Some points, each followed by its number:
np.array([14, 30, 18, -49, 15, -40, -6, 17, 34, 35, -2, 38, 30, 14]) 0
np.array([-20, 44, 37, -7, 5, -15, 44, 44, -68, 13, 9, 11, -67, 14]) 1
np.array([-20, -48, 35, 2, 7, 12, 3, -17, -35, 3, 29, -12, 16, 1]) 2
np.array([10, -67, -37, 7, -11, 56, -20, -67, 57, -4, 2, -76, 73, -37]) 3
np.array([7, 51, -6, -3, 9, 2, -39, 13, 16, -18, -14, 18, -38, 7]) 4
np.array([-8, 44, -1, -1, 7, 7, 18, 12, -13, 9, 14, 28, -23, -35]) 5
np.array([12, -30, -38, -3, -17, 45, -11, -43, 47, 3, 1, -50, 46, -17]) 6
np.array([23, -107, -22, -5, 70, 36, -62, -42, 17, -76, -25,
          -43, 6, -4]) 7
np.array([2, 93, -27, 3, -24, -13, -24, 41, 35, 28, 12, 21, -53, 56]) 8
np.array([-7, -16, -45, 29, -56, 6, 12, -22, 59, 7, -56, -8, 66, -30]) 9
np.array([-12, 2, 79, -19, 32, -13, 27, -3, -47, -12, -17, 20, -11, -39]) 10
np.array([-32, -24, 31, 20, 29, 66, -12, -56, -41, -40, -3, -1, -16, -58]) 11
np.array([-1, -10, -56, 2, -44, 7, 24, -1, 0, 26, 31, -61, 0, 8]) 12
np.array([-11, 5, 3, 22, -48, 9, 25, 8, -22, 28, 31, -21, 6, -23]) 13
np.array([-17, -1, -19, 28, -34, 45, -13, -28, 8, 24, 31, -45, 23, 18]) 14
np.array([5, -76, 23, -18, 12, -30, 63, 47, -78, 45, 41, 25, 29, 64]) 15
np.array([0, -31, -17, 57, -47, 30, 31, -23, -16, 30, 15, 59, 36, 12]) 16
np.array([7, 37, 21, -55, 18, -37, 0, 24, 41, 42, -4, 45, 19, 24]) 17
np.array([-20, 49, 12, 0, -10, 1, -48, -30, 34, -56, -56, -16, -1, -69]) 18
np.array([8, -3, -19, -33, 29, -15, -2, 7, 40, 2, -6, -2, -22, 39]) 19
np.array([-4, 30, -71, 76, -65, 61, -51, -14, 3, -27, 26, -19, 28, -46]) 20
np.array([19, -50, -50, 56, -54, 12, 45, 40, -26, 22, -14, 22, 62, -40]) 21
np.array([16, -104, -8, -2, 71, 35, -74, -42, 14, -85, -43,
          -35, 11, -16]) 22
np.array([39, -3, -7, -17, -18, -49, 49, 63, -46, 13, 1, 100, -55, 45]) 23
np.array([13, -16, -2, 15, -14, 9, -5, 1, -11, -10, -10, -44, -36, -4]) 24
np.array([24, -67, -11, 13, -1, -12, 60, 43, 2, 34, -27, 8, -11, 34]) 25
np.array([53, 39, -40, -5, 1, -49, -37, 28, 63, -4, 5, -28, -46, 59]) 26
New points follow, each followed by the numbers of its three nearest points above, nearest first.
np.array([3, 44, -17, -14, 17, 6, -43, 17, 13, -37, -11, 17, -43, -6]) 4 5 19
np.array([-27, -23, 33, 17, 23, 63, -11, -57, -47, -46, -4, -13, 1, -36]) 11 2 24
np.array([17, 3, -21, -28, 33, -30, -20, 20, 45, -11, -7, -31, -16, 59]) 19 26 4
np.array([26, 17, -68, 36, -41, -50, -15, 33, 59, -14, -48, 13, 42, -6]) 9 26 4
np.array([42, -12, -25, -10, 27, -41, -25, 13, 29, -10, 17, -14, 3, 31]) 19 26 4
np.array([-10, 52, -55, 62, -46, 52, -29, 9, -17, -27, 26, -1, 10, -35]) 20 14 13
np.array([9, 26, 11, -26, -71, 31, 56, 8, -20, 41, -56, -22, 20, -35]) 13 5 24
np.array([3, -71, 31, -24, 8, -23, 68, 36, -65, 50, 48, 17, 35, 61]) 15 25 2
np.array([-19, -24, 92, -40, 34, -1, 29, -13, -39, -13, -18, 1, -5, -44]) 10 2 11
np.array([-21, 77, 21, -1, 16, -10, 0, 44, -27, 13, 1,
          50, -106, 21]) 1 4 5
np.array([25, 24, -81, 37, -39, -33, -25, 40, 65, -20, -46, 12, 41, -9]) 9 4 26
np.array([-13, 50, -17, 11, -10, 8, -36, 2, 39, 2, -6, 17, -16, 3]) 4 5 8
np.array([6, -51, 3, 20, 3, 6, 3, 21, -52, 18, 22, 32, 14, 32]) 2 16 15
np.array([-18, 11, 24, 7, 10, 15, 35, 16, -40, 20, 40, -2, -72, 22]) 1 5 24
np.array([-9, -66, 25, 9, -6, 33, 47, -5, -88, -13, 32, 17, 20, -47]) 2 11 13
np.array([25, -47, 1, -15, 53, -2, -13, -30, 11, -25, -11, -19, 12, 47]) 19 2 24
np.array([8, 77, -5, -30, 29, -57, -32, -6, 94, -3, -7,
          -65, -104, 56]) 26 19 8
np.array([18, -85, -8, 15, -1, 35, -2, 10, -48, -7, 30, 17, 33, 5]) 2 16 21
np.array([48, -38, -54, -3, 4, -14, -41, -12, 36, -25, 38, -53, 39, 12]) 6 12 19
np.array([-35, -18, 48, -9, 5, 40, -26, -50, -20, -39, -9, 0, 27, -64]) 11 2 10
np.array([-7, -30, -60, 29, -51, -2, 15, -28, 60, 17, -64, -13, 62, -22]) 9 6 21
np.array([-5, -25, -22, 70, -61, 36, 31, -29, -27, 38, 21, 67, 42, 2]) 16 21 13
np.array([-6, 0, -54, 23, -57, 4, 3, -21, 50, 14, -56, -13, 50, -21]) 9 6 14
np.array([-33, 29, 9, 20, -41, 9, 21, 4, -15, 24, 26, -6, 51, -40]) 13 5 14
np.array([-14, 42, -1, -23, 30, -8, -17, 11, 14, -31, -21, -8, -8, -24]) 4 5 19
np.array([27, -61, 30, -58, 70, -37, -35, 16, 24, -5, -14, 12, 1, 56]) 19 0 17
np.array([-9, -49, 59, -60, 14, -9, 22, -23, -16, 32, 11, 11, 53, 11]) 2 10 0
np.array([26, -58, 16, -52, 60, -29, -33, 7, 17, -16, -6, 12, -5, 54]) 19 0 17
np.array([-7, 36, -4, 13, -16, 4, -7, 27, -20, 7, 13, 34, 8, 0]) 5 4 13
np.array([-27, 39, 58, -28, 21, -17, -15, -25, 22, -34, -56, -13, -42, -47]) 18 10 4
np.array([-19, -3, 80, -45, 23, -15, 25, -13, -28, -3, -33, 10, -20, -32]) 10 2 5
np.array([-5, 48, -41, 61, -59, 47, -30, 8, -15, -8, 38, -10, 4, -30]) 20 13 14
np.array([-27, -36, 13, 46, 24, 72, -18, -59, -33, -45, -4, -9, 13, -66]) 11 2 24
np.array([12, -5, -11, -34, 26, -16, 2, 2, 44, 16, -7, 1, -18, 42]) 19 0 17
np.array([5, 5, -2, 4, -18, 1, 1, 1, 4, -6, -18, -25, -42, -2]) 24 4 19
np.array([-20, -28, 23, -28, 24, -7, 26, 4, -17, 17, 43, 6, 16, 5]) 2 13 5
np.array([21, -71, -25, 23, -1, -1, 62, 41, -12, 30, -19, 5, -4, 14]) 25 21 24
np.array([-16, -36, 27, 2, 3, 18, 7, -19, -23, 15, 35, -9, 13, 5]) 2 13 14
np.array([-31, 25, 59, -21, -2, 17, 38, -37, -33, 4, 6, 9, 26, -67]) 10 5 2
np.array([42, -27, -31, 30, 0, -9, 27, 116, -86, 32, 57, 47, -55, 77]) 23 15 1
